In the rows, 128 means zero.
The rows of T fall into 3 groups, and each row is roughly a mix of its group's hidden directions.
T (129 x 13):
[[139 108 112 176 101 117 156 126  73 128  81 103 149]
 [141 105 125 112 182 160 151 145 127  81 143  92 167]
 [159 134 142 101 132 142  88 135 162  85 154 159  78]
 [ 82 108 149 193 110  93 123 111  86 133 123 128 114]
 [133 120 178 114 143 123  72  76 157 153 122 122 106]
 [127 138 128  94  97 153  77 140 162 134 189 122 107]
 [107 124  96 129 125 110  96 128  87 136 127  48 131]
 [122 133 149 125 137  75 148  78  89 146  99 126  83]
 [138 166 147  95 114 140 135  95  79 158 146 139 181]
 [ 95 107  81 149 114  94 103 152 156 142 176 101 114]
 [123 164 134 153 107 112  78 127 156 159  69 148 137]
 [ 89 126 117 183  99 132  89 146 152 130 101  86 106]
 [133 135 124 124 107 127  82 124 146 189 187 139 153]
 [103 122 126 123 116  89 186  96 160 121 152  80 144]
 [122 144 114  80 114 115  69 141  77 100 142 111 142]
 [145 138 105 131 106 116 127 108  64  85 102 104 170]
 [138 106 115 138 115  78  88 105  84 156 117 169 100]
 [127 143 141 199 127 146 170 141 163 106  99 115 151]
 [160 135 167 143 145 135 117  82  88  71 111 119 144]
 [ 53 130 103 114 146 129  77 128 150  98 127 139 140]
 [134 112 153 113 162 100 109  62 137 181 133 113 127]
 [154 118  73 111  87 115 154 124  66 136 144 113 130]
 [ 58  83 123 157 144 143 118 134 102 159 105 133 106]
 [121  78 147 162 158  93  88 110 153  87 110 118 118]
 [108 149 192 151 135  69 132 111 127 132 115 165 118]
 [150 180 142  82 139 186 131 138 106 148 146 113 150]
 [145 138 144  78 116 170 107 171 105 114 130 157  84]
 [101 119 100  73 120 160 117 163 120  88 108 166 111]
 [123 180 120 149 120 134  79  70 108 132 166 130 123]
 [113 118 146 137 140  66 189 167 134  98 120 122 125]
 [138 172 101  86  87 139 105 185 146 135 137 143 116]
 [ 81  95 152 150 156  94 176 105 116 114 149 100 110]
 [129  95  93 103 153 144 111 136  93 100 122  79 176]
 [104 175 161 104 120 149 119  98 118 136 180 158 163]
 [144 114 121 150 153 131  97 154 145 158  96 107  57]
 [185  94 175 134 143 121 119  91  92 122 123 131  93]
 [140 132  94 166  86 133 188 161 113 151 110 110 144]
 [ 92 151 164 121 125 156  88  82 162  95 108 151 116]
 [129 195  89 152  83 144 135 153 148 114 128 125 155]
 [140 153 135  97 145  87 131 101 151 158 177 101 173]
 [104 146 136 157 120 121 141 179 170 147  84 108 171]
 [ 86 144  82 102 130 147 177 113 153 163 147 155 143]
 [129 144 140 131 130  90  90  99  99 174 160 152  81]
 [135  87 124 183 153  96 145 145 122 106 104  77 144]
 [129 140 157  86 136 149  66 139 137 102 112 168  93]
 [131 167 134 170  80 125 124 130 145 171 156 175 121]
 [113  80 105 140 123  70 148 115  90 130 115 116  83]
 [101 127 140 125 161 178 128  77 102  97 153 157  99]
 [152 152 169 134 162 170 100 122 122 131 181 154 158]
 [ 78 126  90 133  86 101  95  95 136 153 105 129 160]
 [130 118 130 100 121 114  88  89 158 192 164 117 115]
 [136 145 137 170 123  73 100 125 130 141 179 145  85]
 [134 142 168 114 184 163 134 136  95 106 166 159 152]
 [182 158 112 103 120 162 125 149 179 138 109 113 165]
 [ 79 125 116  74 159 141 109  78 110 132 143 159 128]
 [113 127 139  65 161 165  91  99 125 138 124 167 146]
 [154 143 144 105 186 124 103 123  74 140 173 120 136]
 [110  95 148 121 133 149  90 183 126  89  92 140  93]
 [ 82  98 129 152 117 148  83 122  95 137  70 141 122]
 [ 96 146 155  88 139 132 151  78  94 165 151  98 142]
 [ 75  85 120 100 157 141 122 108 103 103 103  97 162]
 [113 145 175 141 172 129 139  89 170 135 151 157 163]
 [ 74  96 101 137 104 101  78 101 124 137  97 108 119]
 [129 125 133 100 147 191 105 149 148  99 105 174 160]
 [146 158 154 124 136 177 180 155 177 108 142 130 143]
 [182 163  96  98  82 119 101 128 118 133 157 144 100]
 [116 137 132 145 129 110 154 155 180 164 168 167 166]
 [173 118 116 150 156 129 114 155 126 110 104  86 190]
 [ 95 132  74 119 110 123 159 178 153 105 144 106 163]
 [114 128 132 108 159 180 112  63 149  95 112 109 125]
 [114 106  87  89 128  77 109 108 115  89 170 131 146]
 [ 87  64 131 153 149 127 134 118 111 176 115 135  93]
 [127 101 144 158 122 141 104 135 102 100  51 148 109]
 [114 159 157 123 120 138 120 133 159  96 210 125 133]
 [155 100  75 109 129 117 164 179  93 144 132 103 121]
 [136 149 144 127 103 120 161 104  87 124 146 136 204]
 [ 84 114  83 119 134 101 118 129 123 120 191  90 146]
 [122 111 128 135 138 162  97 142 204 121  85 150 123]
 [135 120 153  67 174 140 117 134 158 150 174 142 112]
 [ 88 112  61 112 103 126 112 122 117 163 138 157  93]
 [ 75  81 147 147 161 110  89  91 114 130 106 136 134]
 [ 67 161 148 125  93 155 139 114  87 118 161 125 153]
 [123  98 113 114 145 132  96 161 117 103 142  94 200]
 [146 160 144 110 137 117 135 106  65 145 169 112 173]
 [115 100 152 158 140 171 181 129 108 150  85 149 108]
 [172 123 156 103 161 174 119 118 162 140 166 117  91]
 [151 128 143 167 152 152 189 138 140  75 107 111 121]
 [117 136 115 128 145 126 202 151 175 113 171 129 136]
 [134 115 117 123 182 130  61 137 161 103 136 115 161]
 [133 133 157 117 135 123  58 136 116 144 177 116  84]
 [ 95 107 141 117 145 174 123 154 155 125 113 175  75]
 [138 123 165 129 165 101 107  73 126 187 139 135 145]
 [134 127  92 100  99 140  86  98  77 137 144  86 106]
 [176  91 138 120 143 138 119 161  95 102  99  79 103]
 [128 126  97 179  92  89  89 143  94 127 119  88 133]
 [ 85 105 112 100  97 139 112  91 115 132  80 129 175]
 [104 127 118  84 155 110 137 116 148 189 125 183 124]
 [184 102 152 135 117 145  94 156 137 121 150  74 105]
 [114  67  83 132 130  98 132 146 134  93  95 111  95]
 [ 56 103 120 134  99 120 106 104  94 136 107 129  91]
 [168 127 149 130 138  68  97  94 131 142 161  90 147]
 [ 85 120 137 110  89 123 135  84 153 128 123 194 134]
 [115 156 185 104 155 124  93  95  98 122 125 170 107]
 [118 116 110  80 186 133 177  86 140 136 137 118 118]
 [166 160 130 180 106 123 161 151 164 123 158  93 141]
 [127 111 153 103 162 123 105 151 194  98 163 134 102]
 [136 163 143 211  90 125 151 118 134 128 133 143 142]
 [131 137 176 124 172 117 189 105 139 137 172 119 125]
 [161 110 124 176 158 130  77 173 120 121 104 144 101]
 [133  96 159  93 166  91 100 127 135 135 183  98 123]
 [140 150  92 134  86 116 159 146  85 170 138  95 159]
 [147 146 107 152 108 188 140 177 150 105 163 140 147]
 [152 140 135 125 171 193 123 119 136 127 176 137 167]
 [133  93 110 115 149 136 107  85  98 120  70  82 132]
 [112 166 155 153 128 168 146 110 185 103 135 169 122]
 [128 145 140 116  94 162  58  98 153 147 155 134 105]
 [126 165 124 108 150 166 102 150 151 115 160  68 156]
 [127 134 119 125 107 137 169 159 107 122  56 128 173]
 [126 123 105 101 111 149 132 136 191 148  91 119  72]
 [110 147 114 134 112 161 174 142 151  57 123 121 101]
 [ 97 135 147  93 131 197 124 123 143 114 108 162 166]
 [132 170 107 177  85 163 144 124 103 138  85 148 127]
 [133 117 122 143 114 128 140 196 101  76  83 128 130]
 [185  93 152 132 155 137 126 126 111 115 106  71  98]
 [144 127 109 153 135 148 130 180 179 112 109  78  99]
 [142 122 111 141  82 166  71 146 101  95 107  99 127]
 [191 141 157 168 141 141 162 144  98 144 130 143  93]
 [155 172 164 129 113 139 152 136  93 164  88 115 170]
 [117  99 104 137 123 131 108 152 104  99  50 121 156]]

Here is one row of each group, with its name. Which group are the others in?
[110 123 135  92 159  87  81  95 139 141 180 111 138]  (61)
[146  98  87  98 147 155 123 175 147 174 129 151 157]  (44)
[121  93 172 125 168 152 154 105 132 140  84 175 135]  (13)

[176 106 147 118 136 141 194 113 125 107  84 151 134]  (61)
[152 177 162 136 106 130  75 138  93 120  88 118 149]  (61)
[168 152 153  93 170 174 155 146 162 124 146 149 138]  (13)
[151 103  99  95 101  86 125  97 111 158 101 174 107]  (13)
[ 75  90 118 110 156 121 164 156 167 133  98 130 158]  (61)
[125 169 132 118 133 132 156 127 147 182 195 108 142]  (61)
[139 165 125 125 118 135 169 128 136 166 170 173  80]  (44)
[ 84 126 100 126 105  72 155 164 141 149 111 164 148]  (44)
[134 119 131 128 160 130 170  79 126 127  66 124  86]  (44)
[106 150 134  86 161 164  88 130 140  97 175 142 154]  (13)
[167 115 145 168 119 136 179 114 145 167  88 153 108]  (61)
